Y: 4 groups of rows, each row roughly a mix of its group's hidden directions; one row fits no group
Y (97 x 10)
array([[ -7,  11,  22, -20,  17, -23,  14,   6,  -5,  -2],
       [-16,  -1,  -5,   3, -12, -24, -16,  28,  10,   3],
       [-14, -10,   8, -22,  26,   7,   5,  13,   6,  18],
       [  2,  12,   8,  -1,  30,   3,   7, -29,   9,  -8],
       [ -1,  10, -12, -17,  17,  20,  18,  -4, -14,  20],
       [ 24,  12,  15, -17,   9, -28,   2,   4,  -6,  -5],
       [  7,  -3,  21,   8,   8, -25,  -7, -10,  16, -22],
       [ -7,  10,  23,  11,  15, -11,  -1, -25,  17,  12],
       [-10, -28,  10,  -8,   7,   6,  12, -20, -13,  19],
       [-28,   2, -19,  -2,  -1,  22,  -8,  14,   1,  17],
       [ -6,  15,  13,  -1,   0, -21,  -4,  31,  12,  14],
       [-13,   4,  27,  17, -22,  13, -10,  14,  -1,  -4],
       [ -9,   3,  10,  -1,  19,  -9,   2, -35,  17,   3],
       [  1,  -2,  16,  17, -14, -19, -24,  18,   3,  13],
       [  6,   8, -16,  -3,  23, -15,  21, -23,   8,   3],
       [ -4,  -3,  22,  -8,  23,  -2,   6, -24, -11,  17],
       [ -4,  -1, -21,  -2,   8,  24,  17, -27,  -4,  -7],
       [  9,  -2,  29,  -4,  -9, -22, -18,  19,   1,  -2],
       [ 12,   7,  15,  19,  -1, -16,   0, -18,  12,  26],
       [ 14,  -3,  -2,  17, -37,  -7,  -9,  -3,  -3, -11],
       [-23,  -1,  -7,  21, -23,   4,  22,  -6,  -2,  -8],
       [ -4,  23, -12,   3,  -9,  -7,  -9,  19,  16, -26],
       [ 22,   1,   9,  17, -14, -13,  -8,   3,   1,  29],
       [ 18, -15,  12,  -5,  11,  -1,   3, -13, -21,  27],
       [ -7, -18,  11,   5,   2,   3,  20, -21, -13,  25],
       [-14,   6,  21,  -4,  29, -10,  -8, -17,  14,   6],
       [ 15,   4, -23,  -6,  21, -17,  17, -16,   4,   9],
       [ -9, -11,  -1, -21,  21,   5,  10,  25,  -9,  16],
       [  8,  -5, -13,  18, -29,  10, -19,  10,   8, -13],
       [ 16,  -8,  -5, -20,  -4, -11, -13,  12, -27, -17],
       [  5,  18,   6,  15,  18, -17,  16, -19,  11,  15],
       [ -5,   8,  31,  -9,  19,  -4,   3,  -8,   1,  24],
       [  5, -13, -11, -22,  -2,   2, -21,  14, -15, -22],
       [-22,  14,  -9,  11, -15,  17, -10, -10, -19,  15],
       [ -1,  -3,  17, -10,  25,   8,   8, -23,  -7,  22],
       [ 18,   8, -19,  -2,  22, -20,  16,  -8,   1,  15],
       [  2,  -3,  10,   8,  -6, -24, -17,  29,   4,  15],
       [-13,   5,  17,  10,   6,  -1,  24, -17,  22,  14],
       [  3, -16,  14,  -7,  25,  -5,   1, -16, -14,  23],
       [  6, -13,  16, -10,   4, -17,  18, -15, -23,  14],
       [ -7,  -9,   9, -26,  12,  -3,   6,  18,   5,  28],
       [  5, -26,  13,  -6,   6,   7,  11, -18, -18,  20],
       [  4,  11,  23,  29, -21,  -1,  -1,   5,   3,  15],
       [  5,   0, -15,  14, -29,  10, -12,   6,   7, -24],
       [ 17,   4,  14,  15,  -7, -13, -12,  15,  -1,  29],
       [ 18,  -6,  12,  16, -23,  -7, -14,  -3,   3,  25],
       [-10, -14,  -3, -14,  -4,  -4,  -2,  37,  -6,  16],
       [  8,   0, -16,  13, -27,  12, -15,  15,  13, -14],
       [  9,  -5,   0,  -1,  24,  24,  15, -12, -18, -14],
       [-19,  12,   5,  18,   4,   3,  15, -11,  25,  18],
       [ 31,   0,   0, -12,  -5,  -5, -12,  14, -16, -21],
       [  5,  -5, -31,   5, -18,   7,   1,   8,   1, -27],
       [ -5,   8,  34, -11,  18,  -9,   2,  -6,  -1,  19],
       [ -7,   5,   2,  19,  11,   8,   3, -12,  10,  36],
       [ 13,   0,  -6,   2, -27,  13, -11,  10,  10, -27],
       [-14,   6, -17,  10,  -9, -21, -12,  29,  -5,  -6],
       [ 17, -16,  18,   1,   1,   0,  19, -17, -19,  17],
       [ -6,  28,  -9,   7,   0,  -4, -11,  15,  26, -14],
       [-12,  -2,  -3, -23,  17,  -1,   8,  24,  -4,  24],
       [ -9,  16,  -9,  10, -16, -31, -14,  10,  10,   0],
       [ 18,   0,  -8, -16,  -5, -12, -15,  15, -23, -19],
       [ 19,   1,  15,  11, -11,   2,  -1, -33,   9, -13],
       [ 15,  12,   4,   8, -30,  -7,  -4, -24,  11,   6],
       [-14, -11, -10, -24,   7,  14,  -8,  13,  -9, -24],
       [ -2,   5,  16,   8,  13, -13,   0, -31,  17,  14],
       [ -4,  -7, -29,  11,   4,  23,   8, -22,  -4,   5],
       [ -9,   4,   1,  -3, -14, -32, -12,  20,  14,  12],
       [-27, -16,  -9,  15, -10,  15,  10, -13,  -8,  15],
       [ 18, -16, -19,   3, -34,   7,   1,  -3,  -6,   1],
       [  1,  -8,  -5, -22,   2,   4,  13,  25, -16,  24],
       [-17,  -8,  -7,   2,  -8, -15, -14,  36,   1,   0],
       [ -6,  -8,   1, -22,  14,  -8,   8,  29,  -7,  20],
       [-15,   1, -15, -14,   7,  14,  11,  15, -10, -29],
       [ 20,  -1,  18,   0,  19, -20,  10, -11,  -3, -21],
       [-23, -22, -12,   8,  -5,  19,  -1, -10, -12,  17],
       [ 13,   7,   4,  -4,  10,  22,  14, -33,  -2,   3],
       [ -7,   9,  19,  18, -17, -20, -20,  15,   5,   6],
       [-11,   0,  11,  -6,  27,  -7,  14, -20, -12,  20],
       [ -1,  -4, -24,  22, -25,  -6, -12,  12,   0, -14],
       [ -3,  25, -15,   7,  -4,  -1, -17,  19,  18, -15],
       [-14,  -6,  -5, -19,   7,  -4,   3,  30,  -3,  24],
       [  1,   9,  11,   8,  17, -16,   5, -29,  16,  16],
       [ 15,  -2,  16,  17, -12, -12, -11, -13,   9,  27],
       [ -1,   5, -13,  22, -30,   5, -15,   9,   9, -14],
       [-16, -19, -19,  13, -16,  19,  -2,  -2, -20,   3],
       [  5, -15, -23,  19, -20, -11, -14,  11,  -7, -12],
       [ 23,   9,  -2,  14, -17,   4,   6, -27,  -9, -15],
       [  7,  -7, -19,  17, -27,  10, -15,   5,   4, -18],
       [-14,  17, -23,  -5,   0, -14,   1,  24,  -9,  15],
       [ -3,   2, -23,  23, -25,   3, -12,  15,   9,  -6],
       [  9, -13,  -6, -17,  15,  19, -30,   8,   5,   1],
       [  6, -17,  14,   1,   1,  -2,  19, -19, -21,  22],
       [  4,   6,  30, -14,   1, -24,  -5,  21,   2,  -2],
       [-18,   7,   3,  20, -18,  -9,  30, -10,  -1,   0],
       [-11,  -5, -20, -21,  11,  12,   7,  10,  -9, -26],
       [ -9,  -8,  -6, -19,  23,  -4,  -1, -30,  11,  -7],
       [-24, -16, -14,  16, -10,  19,   3,  -9, -10,  16]])
the four rows of each list that fit no group, in list order (the others fit one group, some only roughly)
  * q87: [-29,   7, -20,  -4,  15,  10,   8,   3,   0, -21]
  * q220: [  0, -15,  24,  -3,   3,  -1,  27, -23,  -3,   9]
  * q851: [ 24,  -6,  14,  -6,  -4,  19,  14, -27,  -4,   4]
  * q495: [ -4, -29,  14,   4,   4,   4,   7, -28,  -5,  14]
  * q380: [  5, -18, -25,  12, -14,  22,  -5, -13,  -6, -11]
  * q482: [-19,   3,  -2,   8,  16,  10,   2,  -9,  20,  30]
  * q879: [ -8, -33,   5,  -4,   7,  19,   4, -17,  -9,  13]
  * q79: [ 18,  24,  14, -15,  15, -13,   6,  18,  -2, -10]
  * q430: [-24,  24, -23,   3,  15, -11,  -5,  10,   1,   4]
  * q557: [ 18,   0,  17,   8,  -2, -27,  -2, -15,  12, -19]
  * q288: [ 11,  15,  18,  21,   7, -19,   3,  -4,   7,  24]
  * q909: [ -1,   2,  -6, -17,  18,  11,  17,  16, -21,  20]
  * q833: [ 12,   3, -21,  -4, -12,   4, -13,  15,  19, -26]
 -> q87; q495; q79; q833
  * q355: [  1,   7,  -5, -17,   6,  21,  21, -20, -19,  -8]
  * q771: [-25,  14, -16,   6,  -5, -18, -15,  19,  10,   6]
  * q736: [  1,   6, -13, -17,   9,   3,  19,  17, -22,  21]
  * q674: [-15, -10,  -8,  -2, -12,  38,  -9,   3,  -2,  11]
  * q349: [ 11,  17,   9,   0,  20, -15, -18,   4,  14, -23]
  * q484: [ -7, -21, -14, -17, -10,   6, -10,   7, -16, -26]
  * q772: [ -7,  12, -13,  -7, -18, -24,  -7,  25,   2,  14]
  * q158: [ 25,  19,  -1,  -1,  11, -22,  -7,  -5,  16, -17]
  * q814: [ -9,  20,  17,   7,  24, -12,  10, -17,  15,   2]
  * q923: [ 12,  14,   7,  13,  13, -24,   4, -21,   5, -19]
  * q305: [ 16,  16,  21,  -3,  -5, -31, -11,  -1,   3, -10]
  * q678: [  9,  -1,  13,   3,  12,  14,   1, -37,  11,  -8]
  * q754: [  8,  12,   9,  12,  -9,  -3,  -6, -35,  18,  -8]
 -> q355; q349; q158; q305
  * q419: [-18,  12,   2,  20, -16,  -2,  28,  -2,  14,  -7]
  * q839: [ 21, -10,  15,   5,  12,  11,   9, -18, -10, -24]
  * q10: [-17,   8, -16, -13,  -2,  20,   2,   5,  -5,  30]
  * q658: [-31,  11, -24,  -2,   4,   1,  -9,  16,   2,  12]
  * q189: [-12, -30,  -3, -24,  -1,   5, -11,  -4, -14, -12]
  * q921: [  6,   4,   9,  17,  11, -18,  -8, -20,   6, -29]
  * q718: [ -9,  -2,  -6,  16,  -5, -35,  -6,  14,   9,  16]
  * q515: [ 11,  11,  10,  -6,   9,  17,  13, -30,  13, -14]
  * q985: [ -7,   5,  -4,  -9,  17,   7,  20, -30, -12, -13]
  * q481: [ -6, -12, -17, -11, -16, -14, -22,  23, -10,   1]
  * q807: [ 13,   8, -10,  -4, -15,  -5,  -9,  19,  -8, -32]
  * q298: [-14,  -7,   6,  -6,  31,  -4,  -6, -18,  -5,  24]
 -> q718; q515; q481; q298
  * q925: [ 18, -10,  13, -24,  10,  10,  20,  -2,  -8,  19]
  * q118: [ 14,  10,  14,  -8,   8, -38,   4,   2,   8,  -2]
  * q688: [  7,  -9, -30,  13, -30,  -2,   5,   3,   8,  -4]
  * q399: [-13,   0, -32,  22,  -9,  14,   3, -14,  -5,  -2]
  * q209: [  6,   4,   3,  -5,  10, -37,   5,  22,  -7,  -6]
  * q983: [ 32,  11,  14,  -5,   0,  19,   7, -13,  14,  -3]
  * q625: [-15,   5,  25, -16,  -1, -20,  -9,  24,   0,   2]
  * q727: [ 13, -10,  -5,   0, -26,   6, -13,  28, -14,   5]
  * q722: [-20,   1,  -5,  14,  -2, -20, -19,  10,  14,  21]
  * q315: [-10,  -6,  -7,  -1, -24,  19,   8,  13, -13, -25]
  * q726: [ -9, -14, -12, -10, -16,   0,  -8,   9, -14, -32]
  * q579: [ -4,  12,   2, -10,  40, -14,   5,   3,   4,   7]
  * q250: [ -5,   3, -12,  27, -25,   3, -19,  10,  10,   4]
 -> q688; q983; q625; q722
  * q450: [  6,  -1,  -3, -13,   8,   9,  31, -28,  -5,  -6]
  * q261: [-11,  -2, -16, -14, -10, -15, -15,  30,   4, -11]
  * q601: [  5,  11,   4,  -8,  24,  17,  15, -29,   1,   5]
  * q737: [ -7,  -6,  -3,  -6, -17, -21,  -9,  33,   0,  10]
  * q577: [-12,  11,   0,   6, -12,  -1,  -6,  40,  -8,   2]
  * q746: [  1,  -8, -27,  25, -20,   3, -12,  14,   2,  -2]
  * q976: [ 10,   2,  13, -14,  27,  10,  16, -24,   5,   1]
  * q571: [ -8,  -7,  13,  -5,  14,  -7, -13, -31,  17,  14]
  * q39: [ 12,   4, -27,   1,  -2,  10,  22, -27,   2,  -1]
  * q948: [ 10,  -7,  -3,   7, -32,  11,  -9,  24, -13,   2]
 -> q450; q261; q577; q39
  * q955: [-18,  -8,   2,  -5,  12,   0,  13,  18, -10,  32]
  * q699: [ -8,  -9, -12, -10, -15,  22,   1,  21, -12,  22]
  * q316: [ -8,  -8,  16,   1, -12,  29, -28,   5,  -5,   2]
  * q318: [-31, -13,   4,  21, -13,  13,   3,  -2,  -7,  14]
  * q931: [ 22,  25,   4,  -5,   3, -21, -12,  13,   6, -15]
  * q459: [ 13,  -9,  18,   5, -11,  -8, -26,   2,   3,  27]
  * q347: [ -4, -14,  26, -22,  -6,  -7,  -8,  20,  10, -10]
  * q179: [-25, -10,   7,  12,   2,  11,  16, -19,   9,  20]
  * q686: [ -5,  -5,  -8,  -2, -23,  19,   8,  15, -13, -26]
  * q487: [ 20,  10,   3,   6,   9,  13,  14, -30, -10, -14]
  * q609: [  6,  19, -23,  -1,  -2,  -8, -25,  22,   1,  -8]
  * q743: [ 16,  16,  19, -15,   9, -25,  11,   3,  10, -11]
 -> q955; q316; q318; q347
  * q707: [-26, -10,  -7, -12,  -4,  11, -15,  18,  12,  19]
  * q500: [  6,  -1,  36,   4, -12,  -4, -25,   2,   5,   7]
  * q74: [ 22,  13,   7, -20,   7, -23,  -4,  13,   1, -16]
  * q32: [ -3,  23,  -5,   7, -10,   0, -23,  25,  13, -11]
  * q140: [ 21, -14,  -6, -12,  -9,   9, -18,  13, -17, -21]
  * q290: [ -6,  -3,  26,   2,  17, -21,  -3, -12, -12,  20]
  * q522: [ 15,  -5,   0, -11, -27,   4,  -3,  30,  -3, -11]
  * q422: [  9,  10,  -7,  -3, -20,  -2,  -2,  30,  17, -18]
  * q319: [ 22,   4,  14,  -8,  14, -28, -10,  14,  11,  -4]
  * q247: [ -1,  22,  12,  23,   8, -22,   0, -14,   7,  14]
 -> q32; q522; q319; q247
  * q488: [ -5,  -2,  30, -18,  -1,  -7,  -7,  26,  13,  -1]
  * q527: [ 25, -22,  19,   1,   2,  14,  11, -16,  -8,  -9]
  * q965: [  6, -18,  24,   5,   0,  -4,   7, -17, -19,  22]
  * q714: [ -9, -22, -23,  18, -11,  24,  -2,   7,   4,   1]
  * q461: [  5,  13,  27,  -8,  -6, -13, -11,  26,  13,   5]
  * q981: [ 13, -11,  -1, -28,  20,   0, -25,   6,  -6,  -2]
  * q337: [  5,  -8,   8,  -4,  -5, -35,  -7,  26,   5,  -2]
  * q211: [-26,   9,  -7,   9,  13, -22, -12,  10,  18,  -8]
  * q646: [-20,  15, -12,  17,  -2, -22, -17,   6,  15, -10]
  * q5: [  4,  -1,  15,  14,  10,  17,  10, -16,  20,  24]
  * q904: [ 17,   3,  -7, -25,  21,  18, -20,   4,  -4,  -2]
 -> q488; q965; q714; q904
  * q690: [ 14,  -4,  10,   5,   0,  19,  23, -30,  -2,   3]
  * q152: [  9,  14,   4,  -2,   8, -42,   4,   7,   1,  -5]
  * q757: [ 29,   5,  -8,   2, -23,  -4, -18,  17,   4,   6]
  * q514: [ -4,  15,  34, -16,   8, -19,   2,  12,   1,   1]
  * q600: [ -2,  10, -34,   1,  17,  10,  13, -18,   4,   5]
  * q892: [-14,  -8, -31,  -1,   6,  27,  -3, -13,   4,  -3]
  * q115: [ 10, -11,  16,  -1,   2, -14, -25, -10,   6,  27]
  * q758: [-26,  15, -23,   1,   4, -13, -10,  19,   4,  12]
  * q540: [ -3,   5, -13,  -7, -26, -15,  -4,  22,  -2,  23]
  * q705: [  5,  14,  11,  -7,  20,   7,   7, -33,  14,   6]
  * q829: [ -2,   6, -10,   9, -25,  12,  17,  20, -14, -17]
  * q821: [ 10,  20, -18,  11, -20, -18,   7,  11, -18,  -5]
  * q405: [ -2, -11, -16,   0, -31,  18,   6,  -2,  -5, -21]
  * q956: [-13,  -2, -27,   2,  14,   6,  21, -22,  -9,  -3]
 -> q690; q757; q600; q892
  * q799: [  6,  -2, -18, -10, -17,   0, -15,  26, -23,   3]
  * q86: [ -5, -13, -21,  21,  -2,  11,  -1, -28, -13,   0]
  * q574: [ 14,  -3,  -1,   6, -26,   3,  -8,  30, -13,   8]
  * q685: [ -2,   5,  -2,   4, -13, -39,  -3,  21,  -1,  -5]
  * q927: [ 20,  18,   3,  -9,  20, -11, -14,   3,  11, -23]
  * q942: [-29, -19,  -7,   5,  -7,   8,   8, -12, -17,  17]
  * q215: [  0, -13,  23,   7, -25,   8, -25,   5,   4,   8]
  * q396: [ 21,   6,   3,  -9,   5,  16,  19, -28,  -8,  11]
  * q958: [  3,  -8, -22,  25, -23,   5, -20,   5,  -1,  -5]
  * q201: [  7,  23, -21,  -7,   0,   0,  -9,  16,  19, -20]
  * q742: [  3,   1,  -7,  16, -35,  14,  15,   7,  -8,  -9]
  * q348: [ -5,   2,   2,  16, -24, -19, -17,  13,  16,  15]
  * q27: [ -2,  19,  12,   6,  34, -15,   7,  -7,   9,  11]
 -> q799; q927; q201; q348
  * q217: [  2,  -2,  -1, -10,   2,  26,  29, -21,  -9,  -5]
  * q37: [ -5,   2,   0, -18,  38, -13,  -6, -11,   7,   4]
  * q654: [  5,   3, -13,   0, -21, -22,  -1,  27, -17,   3]
  * q400: [-22,   2, -26,  -1,   7,  19,   5, -11,   6, -21]
  * q502: [ -2, -14, -26,  22,  -4,  16,  -5, -15,  -5,  15]
  * q657: [-11,  20,  15,  14,  19, -10,  15, -20,  13,   3]
  * q875: [ -5,   2,   7,   2,  -7, -36, -14,   9,  20,  -4]
  * q313: [ 18,   5,   4,  21,  -8,  -1, -13, -20,  23, -14]
  * q66: [-14,  -4,  -5, -26,  34,  -1,  -6,  -4,   2, -10]
  * q71: [ 27, -13,  23, -13,   8,   0,  17, -13,  -5,  -2]
  * q636: [ 10,  -6,  19,   3,  -8, -14, -26,  23,   7,  11]
  * q660: [ -6,  13,  -1,  12,  23,  -6,  14, -14,  16,  24]
  * q354: [  2,   5,  23,  16, -12,   3, -18,  26,  -6,  12]
 -> q217; q400; q313; q660
  * q7: [ 17, -11, -15,   4, -28,   7,  -2,  22, -12,   5]
  * q523: [-4, 22,  1, 26,  3,  3,  6, -5, 23, 20]
  * q596: [ 14, -18,   6,   2, -21,  -5, -19, -21,  11,  17]
  * q194: [ 11,   5,  -5, -14, -16,  -4,   3,  26,   7, -29]
  * q928: [ -2,  -1,  -6, -16,   9,  25,  16, -25, -17,   2]
  * q924: [ -3,  -9, -18,   9, -21,  16, -16,   5,   0,  26]
  * q676: [ -1,   9,  -7, -18,   8,  25,  19, -15,   9, -19]
  * q34: [-12,   0, -13, -16,   3,   2,   5,  29, -12,  24]
  * q445: [ -6, -15,   4,  -3, -28,  16, -20,  17,  -9, -10]
  * q950: [  2,   1,  -8,   0, -12,  -2,   8,  40, -10, -14]
  * q408: [-12, -10, -20,  13,  -6,  28, -13,   1, -10,  16]
  * q532: [-14, -12, -30,   5,   2,  19,   7, -17,  -8,  12]
 -> q928; q924; q950; q532
